Which row each row swaps with, under one turn or mirror:
vok: [8, -18, -2, 4, -4, 0, 10, 3, 0, -10, -10, 9, 3, -7, 7, 11, -3, 9, -1, -12, 1, -6]
ter: [-11, -6, 12, -9, -19, 12, 3, -15, 0, -18, -4, 12, -13, -2, 14, -7, 8, -12, -4, 6, -4, -7]
Zudi: [8, -8, 9, -4, -20, -11, 4, 13, -2, 17, -5, 8, -5, -11, -8, 0, -6, -6, -3, -6, 2, -13]
puno: [-4, -2, 8, 2, -14, 7, 6, -3, -8, -2, -12, 17, -5, 9, 11, 9, -11, -12, -2, 0, 20, 1]
voked: [5, -18, 8, -8, -8, -10, -2, 7, 2, 13, 7, 9, 5, -3, -4, -3, -4, 4, -4, -11, -3, -12]
mifov: [-10, 0, 6, -6, 2, -7, -7, -5, -11, 0, -9, 11, 4, -12, 5, -17, -3, 9, 12, 16, -11, -2]
tovo: [5, 13, 10, 13, -16, 2, -5, -3, -18, -1, 0, -10, -11, 2, 1, -13, -3, -1, -8, 4, -7, -12]
tuka: [-3, -17, 11, -11, -3, -12, -2, 7, 3, 15, 6, 8, 7, -6, -4, -7, -1, 3, -3, -6, -5, -10]
Poga: [-9, -1, 9, -6, -22, 11, 0, -14, -1, -12, -3, 12, -14, 0, 12, -5, 11, -16, -1, 7, -8, -7]
nimi: [-1, 12, 12, 5, -10, -5, -2, -3, -15, -4, -5, -12, -15, 7, -4, -14, -5, -1, 3, 2, -8, -9]
giz: [11, -6, 7, 0, -11, -9, -8, 3, 3, -7, 15, -2, 5, -7, -5, -18, 9, -9, -3, 3, -5, -3]
potof: [13, -1, 18, 5, -20, -15, -11, -11, -16, 4, -5, 14, -2, -1, -6, -2, -2, -3, -5, 19, 9, 1]
zose: [-13, -5, 15, -3, -20, 12, 1, -12, -5, -11, -1, 10, -14, 3, 4, -6, 12, -18, -4, 9, -5, -11]
fufu: [-7, -4, -4, 0, -2, 0, -11, -11, -12, 5, -15, 18, 5, -10, 10, -8, 0, 11, 6, 12, 2, -9]
vife: [9, -4, 14, -2, -7, -6, -8, 2, 0, -7, 12, -4, 9, -8, -4, -19, 7, -10, -9, 2, -5, -4]
kefav: [4, 10, 11, 0, -11, 5, 7, -9, -4, -10, -4, 12, 0, 6, 8, -5, -6, -13, -2, -6, 22, 1]
sut: [-4, 1, 14, 4, -25, -2, 19, -5, -2, -9, -8, 8, -5, -4, 12, 7, -17, -4, -8, 7, 3, -18]
sof: [0, -9, -7, 3, -5, 10, -8, -11, -13, 7, -11, 20, 4, -9, 13, -3, 4, 4, 5, 8, 4, -11]
kem: [18, -17, 7, -13, -20, -1, -5, 0, -10, -9, -2, -1, -11, -5, 8, 10, -7, -8, -6, -3, -2, 3]
Tiz: [4, -12, 27, -7, -22, -14, -14, -18, -6, -3, -2, 7, 0, 6, -9, -7, 1, 3, -2, 10, 2, -7]
zok: [-7, -17, 10, -16, -7, -7, -2, 1, 8, 9, 2, 8, 6, -3, 7, -5, -1, 4, -4, -11, -6, -10]
banu: [-9, 2, 15, -7, -7, -16, -1, 5, -6, -13, -1, 4, -1, -11, -5, -14, -5, 1, -4, 23, -15, -5]
bala: [8, 2, 7, 5, -10, -13, 1, 12, -4, -11, 6, -2, -4, 5, -11, -1, -14, 12, 0, 10, 9, -6]
Lanim: [-5, -8, 5, 5, -1, -5, -7, 1, -18, -14, -4, 5, 5, -11, 11, 5, -5, 6, -14, -5, -14, 3]
dukis: [1, 3, 8, 16, -6, -12, -4, -2, -6, 11, -8, 12, 13, 8, -4, -5, 9, 0, 7, -1, 2, 0]
Rok: [-3, -1, 2, -2, 2, 0, -13, -8, -9, -3, -13, 16, 1, -13, 10, -10, 5, 11, 8, 15, -7, -8]
lup: [-10, 1, 17, -9, -7, -12, -4, 2, -9, -14, -3, 0, -2, -14, -3, -15, -2, 3, -3, 23, -13, -7]
pumam: [2, -4, 8, -3, -22, -15, 11, 10, -1, 15, -5, 9, -8, -8, -8, 0, -7, -7, 0, -9, 4, -9]
tulev: [-6, -11, 1, 2, -18, 7, 6, 0, -17, -5, -13, 24, -7, 1, 4, 6, -11, -14, -6, 7, 12, -1]
bal: [18, -17, 9, -11, -19, 2, -4, 3, -9, -12, 0, -2, -10, -3, 6, 8, -9, -7, -5, -5, 0, 3]
Zem: [-3, -10, 8, 4, -12, -5, -10, 11, -13, -1, 11, 1, -5, 11, -13, -7, -7, 2, -11, 4, -6, 0]
padip: [-7, -13, 19, -17, -6, -5, 0, -2, 13, 3, 1, 14, 5, -7, 8, -5, 4, 1, -1, -6, -8, -11]
pem: [-4, 7, 7, 8, -3, -10, -5, -3, -24, -13, -7, 7, 2, -7, 12, 7, -8, 7, -14, 2, -5, 7]
Sudud: [-6, -4, 3, 8, 2, -9, -5, -5, -20, -12, -1, 7, 5, -9, 9, 8, -8, 7, -13, -5, -12, 5]
gepov: [6, -6, -7, 6, -6, 6, -10, -9, -17, 9, -13, 22, 5, -7, 9, -3, 0, 1, 6, 6, 6, -9]
Mor: [1, -3, 7, 6, -5, -10, -8, 12, -10, -4, 6, -5, -4, 10, -10, -2, -14, 13, -3, 5, 2, 0]
Maru: [-10, -3, 12, -5, -8, -7, 3, 11, -12, -15, -4, 3, -3, -14, -6, -7, -7, -4, -9, 22, -16, -11]
rek: [8, 7, 1, 3, -10, -11, -1, 10, -1, -15, 9, -1, 0, 2, -5, -2, -16, 9, 3, 9, 6, -3]
pid: [-7, 0, 18, -6, -7, -15, 2, 6, -8, -13, -2, 5, -4, -16, -8, -10, -6, 2, -11, 20, -12, -9]
pav: [8, -11, 7, -19, -18, -3, -10, -4, -13, -13, -18, 4, 1, -8, 12, 5, -13, -7, 3, 8, -8, -1]
Tup: [10, -7, 7, 4, -10, -5, -10, 2, 3, -4, 13, 3, 7, -5, -7, -16, 13, -8, -3, 5, -8, -7]
Pas: [9, -12, -1, -1, -8, 1, 5, -2, -2, -13, -11, 22, 3, -23, 3, -6, 4, -15, -1, 9, 9, -7]
musan: [-12, -16, 15, -14, -10, 4, 4, -13, 9, -3, 3, 15, 2, -5, 14, -5, 2, 3, 0, -4, -7, -10]
levev: [10, 0, 20, 6, -22, -13, -12, -8, -16, 2, -5, 15, -1, 0, -6, -3, -5, -6, -2, 18, 12, 2]
beti: [9, 2, -1, 17, -16, 13, -7, -8, -17, 2, -7, 4, -3, -6, 7, -4, -3, 8, -12, 2, 0, -10]
Beve: [-1, -1, 14, -2, -27, -9, 20, 4, -4, -2, -9, 11, -13, -8, 2, 1, -11, -12, -3, 5, 8, -16]
Fotos: [2, 5, 9, -1, -2, -7, 7, -4, -18, -5, -15, -5, -11, 10, 3, -6, 2, -6, 16, -1, -1, 0]
pesak: [-11, -5, 14, -10, -20, 12, 1, -16, 1, -15, -3, 14, -8, 0, 16, -8, 10, -9, 0, 9, -2, -7]
guti: [6, -20, -6, 6, -6, -1, 11, 0, -1, -9, -13, 13, -1, -4, 7, 11, 2, 3, 7, -8, 8, -5]
Liv: [1, -7, 20, 9, -17, -8, 16, -5, -1, -9, 0, 5, 8, 7, 10, 11, -11, 8, -7, 11, 1, -14]
nanap: [-13, 9, 22, -1, -14, -16, 3, -5, 3, -13, -5, 8, 11, -4, 0, 2, -8, 11, -10, 6, -10, -6]
fusi: [-15, -6, 6, 6, -14, -20, 1, -12, -4, 0, 3, 21, -9, 3, 1, 7, 4, -5, 6, -7, 1, 1]
nide: [13, -3, 1, 13, -16, 14, -10, -6, -17, 9, -7, 8, -3, -9, 4, -2, 0, 4, -7, 4, 4, -12]
tido: [10, -7, 0, 2, -12, 0, 4, -8, -5, -13, -8, 20, 4, -22, 6, -8, 2, -15, -1, 12, 13, -5]
Padu: [4, 8, 11, 0, -14, 12, 4, -3, -7, -7, -6, 9, 0, 9, 13, 2, -5, -15, -2, -4, 18, 1]
lalak: [-11, -3, 9, 0, -21, -19, 2, -7, -1, -4, 6, 14, -16, 7, 4, 10, 5, -2, 1, -11, 3, 1]
Firuf: [1, 0, 11, 2, -26, -8, 20, 3, -4, -3, -8, 9, -15, -9, 5, 4, -13, -10, -5, 2, 5, -18]
Tuzup: [3, 0, 12, 14, -2, -13, -5, 3, -7, 9, -3, 6, 18, 7, -3, -6, 5, 2, -3, -1, -2, 2]
pev: [-10, 7, 4, -6, -12, 0, -1, -15, -3, -17, -17, 5, -14, 1, 5, -1, 5, 1, 10, -7, -7, 0]
Mizod: [-13, -7, 15, -13, -21, 8, 2, -15, 2, -14, -5, 11, -9, -6, 14, -5, 9, -13, -1, 8, -3, -8]
kur: [-15, -8, 9, 5, -17, -21, -2, -10, -4, 0, 0, 24, -9, 1, -1, 4, 10, -5, 7, -5, 1, -1]
savi: [7, -8, -4, 1, -16, -1, 4, -6, -2, -16, -7, 19, -2, -20, 6, -5, 3, -13, 7, 15, 12, -8]
kupit: [-9, 0, 16, -12, -4, -14, 0, 5, -8, -14, -3, 3, 0, -12, -5, -16, -6, 4, -2, 20, -13, -5]
dop: [6, 9, 8, 12, -17, 6, -3, -1, -18, -5, 0, -10, -10, 3, 3, -13, -3, 2, -9, 7, -8, -11]

Swapped with Tiz: pav
Swapped with dop: Beve
Swapped with zose: Maru
Swapped with padip: Rok
Swapped with bal: levev
Swapped with fufu: zok
Swapped with vok: dukis
Swapped with Liv: Fotos
Swapped with pev: nanap
Swapped with Poga: pid
Swapped with puno: Mor
Swapped with rek: kefav
Swapped with sut: nimi

